In the rows, 128 means zero.
name the system of each run
path 1, L (9 x 22)
[[128 148 142 130 114 111  89  67 139 178 105 154 108 132 178 142  66 101
  122 163 155 114]
 [166 172 110  83 170 152 184 122 129 129 122 131 130 102 119 170  83 151
  126  84 111 162]
 [114  94 141 129 136 141 179 165 121 149 122 132 180 137 106  71 111 119
  207 127 137  90]
 [120  98 107 143 104 110 160 136 134 202 104 106 107 143 140 156 180  93
  103 174 113 165]
 [145 153 164 165 130  75 128  99 136 138 158  96 125 115  69 123 143 177
   88  75 114 114]
 [183 164 114 186 110 124 127 144 129  79 141 157 114 165 167  83 131 106
  157 126 161 129]
 [136 120 138 101 157  79 123 164  95 120  92 168 110  71 182 147 108 105
   92 143  94 117]
 [113 145 150 115 121 129 112  65 145 187 108 133 147 121 127 138  43 144
  143 119 151 104]
 [173 156  94 106 158 187 204 150 127 138 127 116 145 143 121 146 131 117
  152 109 127 172]]
path 2, S (9 x 22)
[[142 125 143 123 104  81 119 182 103  98 102 115 174 116 117 100 185 165
  104 101 124  82]
 [129 145 167 140 185 110 127  64 158 156 184 120  87 146 134 122 131  89
  143 166 144 130]
 [149 170  86 110  74 167 147 144 130 110  94 161 121  98 146 158  70 168
  136 101 137 136]
 [111  56 127 124 154 127 109 156 100 147  85 113 176 161 153 106 158  77
  124 162 113 132]
 [103 151 156 153 108 139 116 116 135 105 202 118  97  85  74 116 151 150
  126 105 133  77]
 [168 161 114  83 159 102 202 122 156 162 103 119 132 149 145 159 131 140
  143 141 131 175]
 [116  76 100 192 110 163  81 127 104 101 117 157 109 136 139 119  72 102
  117 115 112 155]
 [130 137 157 105 105  68 117 170 114 121 107 109 163 110 124 108 192 160
  101 125 130  73]
 [130 154 157 136 179 143 132  53 156 165 180 118  98 146 127 130 103  91
  151 154 153 132]]
path 3, H (9 x 22)
[[131 132 145 131 162 176 116  66 127 195 126 100 164 154 129 122  88  77
  137 137 151 113]
 [123 119 128 126 142 155 199 167 111 149 140 131 144  73  73 124 100 143
  156  83  99 109]
 [ 95  90 167 116 154  80 127 138 119 162 141  94 136 119 109 120 205 110
  104 159 108  98]
 [154 155 121 204  82 105 113 110 127 133 148 113  95 115  95 138 138 154
   73  83 121 136]
 [166 142 151 109 151  38 117 130 132 108  80 137 167 152 149 107 111 173
  133 108 131 121]
 [154 118 122 191 131 119 135 133 111 152 113 176  92 121 181 107  84  60
  142 151 129 135]
 [ 94 123 120  77  79 149 133 117 133 193  75 138 148  94 136 165  79 150
  130 142 135 105]
 [125 111 156 142 188 176 130  90 112 175 153  91 174 146  92 107 113  83
  137 111 126 112]
 [123 124 133 139 121 116 200 185 114 136 148 126 123  71  71 121 154 152
  139  95  97 103]]
path 4, Q (9 x 22)
[[135 112 137 162 121  72  61  96 134 106  92 152 123 163 167 113  73 142
  125 127 135 142]
 [112 121 109 149  69 213 120 145 106 159 120 134 155 118 136 109 113  83
  145 140 157  84]
 [149 134 166  77 193  86 156 129 117 174  88 123 181 123 150 121 113 115
  138 132 124 102]
 [107 116 142 185 123 120 168  86 153 189 171 122  84 117  72 131  96 132
  154 118 118 141]
 [170 131  95 145  92 113 160 171 117 139  83 100 159 146 116 143 175 152
   87  97 113 163]
 [114 112 170 166 139  75  81 149 100  84 155 138 118  92 111  91 146 132
  105 111 107  78]
 [126 191 126 107  48 121 121 110 155 144 120 144 100 114 163 157 137 152
  120 160 173 101]
 [162 110 123 161 148 110  89 113 112 121  78 157 149 162 176 105  53 111
  135 115 131 149]
 [ 85  93 130 132  97 187 152 147 113 178 128 120 163 113 104 105 124 100
  167 143 140  74]]
path 5, Q (9 x 22)
[[112 131 139 113 124 136  73 130 131  79 163 108 123 160 152 113 212 109
  115 175 154 104]
 [145 178 122  80 157 167 119 113 124  85 139 170  99  93 174 158  72 118
  130 130 137 128]
 [ 90  77 112 102 135 144 131 115 157 120 114 131 145 194 135 116 105 139
  195 160 142 165]
 [130 106 116 129 177 203 150 141  96 147 147 103 134 121 124 146 154  55
  102 139 105 149]
 [115 137 148  64 179 112 161 128 147  95 152 106 144 113  79 139 143 192
  144  94 111 129]
 [142 137 113 174 126 116 135 116 155  95 182 125  58 162 129 135 178 120
  129 152 133 182]
 [126 118  86  96 107 161  94 172 103  51 102 151 128 104 148 158 127 154
   95 107 104 150]
 [ 90 119 156  91 150 132  62 106 137  83 154 120 142 164 149 103 158 118
  146 172 157  94]
 [152 178 109  97 153 198 153 106 130 132 151 150 103 111 163 161  87  90
  144 142 147 146]]
path 6, Z (9 x 22)
[[ 70  76 113 142  77 144  91 118 138 155 121 116 114 154 139 135 169 102
  123 191 140 129]
 [112 164 133  74 164 188 114  65 146 124 173 104 112 123 109 172 112 134
  116 128 139 138]
 [120 111 147 129 153 112 123 142 132  64 148 158 140 136 115  76  81 161
  197 105 131 110]
 [102  89  89 129  90 147 172 200 125 107 139 138 103 122 127 127 190 121
  150 162 115 147]
 [106 121 141 125 145 108 122  89 145 148 160  74 111 131  69 170 170 158
   79 115 102 154]
 [164 179 132 160 116 110  86  96 146  61 154 144 103 159 143 109 110 159
  129 104 159 135]
 [103  79 107 103 135 128  90 171 104  65 104 167 112 116 182 135 130 105
  121 164 104 144]
 [ 56  82 132 122  94 152 105  84 153 182 135 102 122 146  98 147 136 126
  135 167 134 129]
 [146 180 127 100 164 192 136  92 149  88 179 111 130 144 107 130 114 145
  152 102 153 139]]
path 7, H (9 x 22)
[[ 75 128 129  72 111 153  97  82 172 101 150 132 118 151 123 138 108 169
  173 159 159 123]
 [159 128  89 119 177 191 167 141 126 106 144 106 138 172 128 143 152  99
  138 122 118 196]
 [ 83 106 118  88 108 157 100 181 110  48 149 146 121  90 124 122 159 146
  130 135 118  94]
 [130 161 122 124 115 138 119  90 169 118 176  98  98 182 133 139 194 128
  131 170 168 146]
 [152 145  95 104 153 149 116 135 125  47 129 144 111 122 131 160 104 167
  105  85 106 183]
 [103  92 121 110 125 128 104 157 133  73 124 148 140 177 166  90 151 117
  182 178 148 124]
 [146 178  85 115  93 203 133 124 129 121 146 135  91 119 163 171 145  97
  106 152 149 152]
 [ 82 116 138  58 159 158  95  96 148  74 148 123 141 138 108 142 100 175
  153 124 128 130]
 [142 109  96 150 149 171 170 162 131  99 161 115 123 173 121 108 186  96
  162 143 126 174]]
path 8, P (9 x 22)
[[160 119  93 106 133 132 148 198  93  86  78 166 134  97 174 142 112 121
  117 115 100 149]
 [110 106 134 123 162 149  80  69 123 127 123 101 154 144  87 151  73 155
   97  82 110 153]
 [148 159 116 107 146 194 196 136 142 140 163 103 154 153 107 112 157 113
  183 128 157 128]
 [ 95  96 148 120 161  94 132 164 116  81 176 131  87  80 104 127 177 129
  118 138  88 119]
 [110 115  98 128  58 101 111 112 160 145  97 104 123 171 125 161 166 177
  102 145 137 168]
 [204 207 134 143 154 121 116 110 121 101 146 131 114 140 176 129 142  98
   96 123 153 130]
 [ 88 106 141  88 123 136  65 133 124  64 123 156 151 129 146  98  97 149
  161 139 143  83]
 [148 113  71 120 111 163 179 175 112 122  85 148 138 116 131 155  94 147
  134  97 100 179]
 [126 122 151 125 206 154 105  74 120 138 163  87 138 137  94 149 119 111
   94 103 105 151]]
path 9, D (9 x 22)
[[ 96  98 123 117 120 186 158 131 139 160 134 116 166 167 111  97 132 103
  202 157 156 117]
 [ 84  96 106  95 112 136 162 156 122 152 119 128  98  73 102 187 145 144
   98 136  84 152]
 [144 146 139 153 139 100 130 103 156 102 174  83 127 169  73 117 180 173
  121  98 131 148]
 [151 154 106 157 102 154 108 166 107  72 152 155  85 119 176 119 174  83
  105 154 138 121]
 [109 109 156 108 151  55  68 113 126  82 103 162 125 118 151 121  73 162
  122 122 112 120]
 [153 156 119 135 119 164 121  70 147 179 109 126 143 176 164 133  84  94
  153 151 173 143]
 [130 113 109  81 156 185 157 171  88 128  91 132 173  86 122 146  95 122
  126  95  96 127]
 [ 70  84 141 115 121 131 154 121 159 146 157  99 146 155  67 103 152 157
  187 143 134 119]
 [126 139  93 134  93 138 156 142 132 143 147 121  68 102 131 186 187 116
   82 151 111 171]]
path 10, P (9 x 22)
[[186 158 116 170 150 167 128 158  82 106 141 135 124 106 155 120 138  63
   88 106 121 122]
 [ 74 103 166  64 138 107  89 106 131 135 111 114 173 117 104 123 105 173
  138 127 128  79]
 [163 143  87 166  99 152 205 153 144 135 139 148  97 131 114 131 111 138
  167 110 125 176]
 [100 101 154 107 193 129  82  97 110 134 154 110 111 117 137 148 155  74
   82 164 107 130]
 [137 127 126 151  68 102 143 155 139 129 104 108 176 169 106  86 165 174
  154 109 153 107]
 [143 183 128 115 127 133 132 121 119 120 154 157  62  57 150 177 108 118
   87 130 121 122]
 [101  77 140 119 156  89  98  98 150 126 100 133 152 193 147 103 102 134
  168 159 137 152]
 [168 149  91 172  90 200 148 173  87 119 130 130 143 109 129 120 144  89
  106  95 130 118]
 [ 97 124 173  57 182  86 117 100 130 145 126 113 147  91 110 153 108 161
  116 122 109 100]]
path 11, S (9 x 22)
[[ 95 128 173 133  99  50  97 110 155 128 144 125 119 126 104 103 149 185
  136 137 143  78]
 [180 201 122 119 140 163 137  72 144 169 130 109 130 151 155 159 116 105
  105 135 164 142]
 [125  99 110 111 152 166 115 168  92  73 102 175 150 112 157 111  65 117
  156 111 113 126]
 [ 78  91 130 114  84 113 118 160 134 128 138 115 126 136 124 118 215 123
  137 183 135 102]
 [120 156 147 117 158 152 153  71 139 178 166  94 113  95  74 168 116 138
   98 101 117 128]
 [174 126  91 139 144 132 165 157 135  81 103 140 151 173 133 114 101 156
  166  90 123 185]
 [115  92 123 159 115  90  71 150 103  98 121 146  89 118 166 132 167  95
   75 161 106 134]
 [ 99 155 174 104 111  84 105  78 150 164 131 115 144 106 101 126 104 177
  126 120 148  68]
 [180 175 105 121 147 198 147 111 134 133 133 117 153 178 157 123 121  91
  152 130 168 156]]
path 12, L (9 x 22)
[[179 180 144 165 141  99 127 133 136  59 180 129 109 139 116  96 152 154
  128  87 137 124]
 [140 115 121 145 119  97 105 169 107  79  99 188 110 120 198  99 101 101
  145 153 128 116]
 [117 128 138  83 139 121  94  96 113 173  77 136 137  91 162 173  68 118
   84 136 119 114]
 [135 164 131 102 154 194 171  87 145 156 155 110 147 127  92 138  81 137
  163  99 144 129]
 [126  99 104 112 134 142 210 192 130 126 132 125 142 142 111 107 176 123
  189 144 122 142]
 [ 89  63 143 168 101  70 119 136 126 176 107 105 128 139 105 119 172 127
  104 150 105 128]
 [165 180 131 187  96 117  93  80 136 133 150 101 106 146 118 140 151 138
   70  99 142 138]
 [176 178 140 135 168 114 124 155 116  45 165 161 108 110 159  97 127 122
  142 109 135 108]
 [106 100 123 100 120 105 110 145 119 125  81 187 120 104 189 124  66 115
  154 166 127 113]]
path 13, D (9 x 22)
[[175 103 142 157 193 108 125 145 102 126 104 125 171 174 160  81 130  74
  141 130 123 138]
 [ 81 117 132 138  70 165 107 120 112 162 122 157 123  74 116 127  67 126
  140 130 139  70]
 [131 131 147  61 167  88 158 110 143 178  99  89 164 146 125 157 167 143
  116 145 122 138]
 [153 144 118 191 134 170 189 141 118 138 182 131  99 103  86 112 121 107
  153  94 123 131]
 [113 104 125 116  74  81 105 181 117 101  92 122 153 122 131 115 191 163
  102 135 121  99]
 [123 134 167 164 177  99  93  67 135 150 179 124  77 127 131 129 121  88
  103 151 127 129]
 [186 207 115 113  86 121 144 145 126 116  89 152 143 107 165 133  99 158
  118  99 155 106]
 [129  66 150 143 191 114 130 145 101 142 106 126 174 159 139  81 116  79
  158 137 111 124]
 [ 79 131 130 128  59 159 133 107 135 190 126 133 112  80 102 153  89 143
  129 135 140  89]]
path 14, Z (9 x 22)
[[131  90 132 171 140 147 147 169  89 144 136  88 162 122  78 101 183 101
  100  97  97 116]
 [155 200 156 127 101  72 131 113 146 144 148 114 107 109 129 137 182 150
   94 135 153  93]
 [171 135 120 139 165  75 127 114 130 119  96 165  98 130 178 150  72 121
  112 121 108 182]
 [105  81 103 153  67 163  81 143  99 142  66 131 169 140 141 123  98 118
  109 124 129 118]
 [122 149 148  85 158 181 120 105 126 165 147  92 157 142 143 129 171  74
  125 173 157  96]
 [126 156 163 117 167 115 165 107 135 145 156 157 108  75 109 122  58 137
  165 108 125  93]
 [154 107  95 130 106 114 195 188 129 118  84 143 161 149 126 105 125 159
  175 109 118 156]
 [142 109 124 177 126 139 134 149  96 153 139  87 134 121 100 131 201  92
   67 116 100 132]
 [152 195 159 116 115  66  95  78 144 141 128 120 115 114 144 149 133 161
   84 125 154  98]]

runs to name
path 15 (2 x 22)
[[152 107 157 129 184 113 146 173  84 129 112 128 186 115 128  75 126  97
  146 103 112  84]
 [ 91 137 155 121 113  93 173 109 160 192 158 128  80  82 100 148 137 139
  144 162 128 100]]
 => Q
path 16 (2 x 22)
[[183 191 148 113 152 134 172 110 124 169 118 116 173 122 123 115  95 131
  145  94 151  93]
 [ 77  96 147 140 150 140 137 126 132 111 182 163  86  88 105 110  88 117
  182 145 115 102]]
 => P
path 17 (2 x 22)
[[186 180 146  81 176 121 154 145 113 141 110 111 177 134 161 120 166 101
  119 131 145 102]
 [114  96 143 172 135 118 174 163 115 142 140 169 115  88 108  85  79 110
  188 117 112  98]]
 => D
path 18 (2 x 22)
[[116 103 143 153 190 105  92  99 134  75 184 123  83 146 110 126 139 123
  111 128 100 169]
 [124 159  84  93  79 199 133 154 137  69 147 129 115 123 122 156 162 158
  125 126 143 139]]
 => Q
path 19 (2 x 22)
[[151 137 115  99 133 110 182 164 129 114 111 102 170 132  85 136 152 195
  131  75 105 144]
 [123 111 146 186 133  71 111 137 132  99 178 130  72 129 123 110 187 109
  116 150 114 133]]
 => Q
path 20 (2 x 22)
[[176 144 141 111 203  83 140 104 124 133 114 104 137 142 131 156 128 132
   84  98  97 173]
 [108  67 129 186  99 100 107 168 110  95 113 168 124 119 130  78  94 131
  152 118 112 109]]
 => H
path 21 (2 x 22)
[[157 125  97  79 149 150 131 180  93 103  81 121 163 126 167 156 163 111
   86 128 107 154]
 [ 76 107 175 115 174 117  89  94 137  91 184 125 113 115  92 106 110 144
  155 136 123  94]]
 => Q
path 22 (2 x 22)
[[127 110 116  80 175 132 135 151 112  96 113 102 147 112 102 170 154 158
   84  93  77 169]
 [113 135 128 162 113 156 122 114 158  85 198 122 104 167  96  91 154 136
  178 134 159 129]]
 => D
path 23 (2 x 22)
[[121 118 102  78 150 178 139 149 109 135 124 104 127 117 148 176 182  85
   87 161 106 158]
 [113 130 155  91 198 123 104  91 139  72 168 113 133 128  94 131 109 172
  128  93 114 136]]
 => Q
path 24 (2 x 22)
[[164 153  98  81 105  93 174 162 144 110  76 139 148 137 144 151 130 192
  137 110 129 159]
 [144  80 126 212 151 126 100 132  93 142 130 112 133 152 122 104 143  75
   90 115 100 154]]
 => Z
path 25 (2 x 22)
[[108 140 150  43 188 152 105 117 120  83 147 108 157 104 109 148 129 159
  116 105 119 109]
 [107 115  97  89 135 156 122 113 168  71 151 120 108 186 126 142 158 156
  159 156 140 183]]
 => S
path 26 (2 x 22)
[[136 165  91 119 108 204 140 124 122 116 162 108 100 100 104 181 157 130
   80 111 122 151]
 [104 118 165  96 162  99 118 144 140  66 163 124 149 143 111  77 161 157
  175 135 139  86]]
 => L
path 27 (2 x 22)
[[ 85  80 131 177  69 100 130 136 116 190 108 121 118  93  89 137 126 140
   99 120 101 113]
 [168 156 163 150 130  91 112 102 120 173  99  84 184 147 113 110 146 140
   86  92 139  92]]
 => H
path 28 (2 x 22)
[[132 156 115 180  87 144  91  78 143 117 146 158  79 123 140 143  64 137
  118 115 145 144]
 [153 136 127  80 127 109 119 167 104 131  51 129 195 130 174 125 138 132
  109 127 134 101]]
 => S
path 29 (2 x 22)
[[121 135 154  80 207 131 162 131 141  85 183 110 135 134  94 109 156 147
  172 122 125 124]
 [ 91  91  93 134  84 142 133 163 144  80 159 125  91 132  99 142 189 155
  131 148 113 159]]
 => P
path 30 (2 x 22)
[[129 106 109  68 164 154 158 182 117 100 118 116 155 147 153 127 197 100
  141 164 121 141]
 [ 82  92 128 166 115 116 130 115 144 108 170 155  69  96  81 131  85 158
  150 114 102 146]]
 => D
path 31 (2 x 22)
[[117 107 106 162  74 188 121 179  97  99 122 152 150 119 131  83 118 111
  161 120 145  90]
 [108 123 145  65 166 121 164 143 133 160 143  95 132 112 117 149 205 113
  118 169 116 117]]
 => Z
path 32 (2 x 22)
[[145  99 101 129 154 102 171 158 146  97 132 118 126 187 127 117 177 136
  160 141 114 194]
 [103 101 101 188  76 168  74 128 111  95 148 141  85 115 114 138 114 124
   92 115 116 143]]
 => D
path 33 (2 x 22)
[[118 140 104 132  97 202  77  96 105 136 128 106 120 113 119 177 121 117
   56 112 127 139]
 [161 154 147  99 162 122 127 139 128  75 127 118 192 168 128  79 134 155
  169 102 154 101]]
 => Q
path 34 (2 x 22)
[[142 132 138 124 138  63 190 142 143 183 118 146  91 115 165 134 150  98
  148 182 126 136]
 [163 128 130 203 111  99 140 126 107 163 109 123 135 110  93 120  94 144
   93  61 103 134]]
 => D
path 35 (2 x 22)
[[125 161 123 139  50 119 133 128 140 169 125  94 125 107  94 155 182 166
   79 115 140 105]
 [165 149 161 137 202  93 134 143 110  98 170 112 118 120 132 109 194  93
  102 127 114 114]]
 => D
path 36 (2 x 22)
[[137  94 128 189 155  94 116 136 111 101 129 179  82 110 154 112  72 101
  130 121  99 152]
 [148 174 129  88  83 124 113 130 113 156  68 140 165  99 167 145  97 144
  101 118 149  81]]
 => L
path 37 (2 x 22)
[[ 89 116 140 162  64 140 128 134 111 181 128 147 113  64 104 128  96 121
  121 124 125  71]
 [168 165 125  69 160 124 179 121 151 153 104 100 170 172 141 142 156 139
  148 135 146 154]]
 => Z
path 38 (2 x 22)
[[107 104 109 133 137 199 150 141 133 111 179  91 137 161  80 117 187 110
  153 134 131 143]
 [ 92 118 109 108  95 119 119 161 135  69 156 147  66  85 124 162 169 163
  106 146 102 140]]
 => D
path 39 (2 x 22)
[[177 142 127 174 194 178 131 107 104 117 161 117 139 156 130 106 110  69
  125 100 129 154]
 [ 94 120 119  90  69 149 111 177 114  90 101 160 152  94 137 113 115 162
  157 134 141  73]]
 => D
path 40 (2 x 22)
[[137 144 162 163 144  55 151 100 163 126 159 131 115 149  99  90 109 170
  176 109 140 119]
 [144 125  81 180  55 141 157 166 120 153 109 144  89 116 148 148 150 109
  106 141 123 159]]
 => Q
path 41 (2 x 22)
[[109 128 125 136 105 194  81 130 106 119 159  89 141 132 113 129 198  93
   85 140 140  99]
 [149 166 149  76 128  56 164 157 145 114 104 128 147 109 132 126 155 189
  135 115 130 103]]
 => P
path 42 (2 x 22)
[[115 101 168 183 158 136 110 120 104 148 159 126 149 125 106  67 113  82
  156 121 130  73]
 [137 179 114  73  90 136 194 167 144 138 125 145 115  87 146 152 152 152
  150 149 144 108]]
 => Z
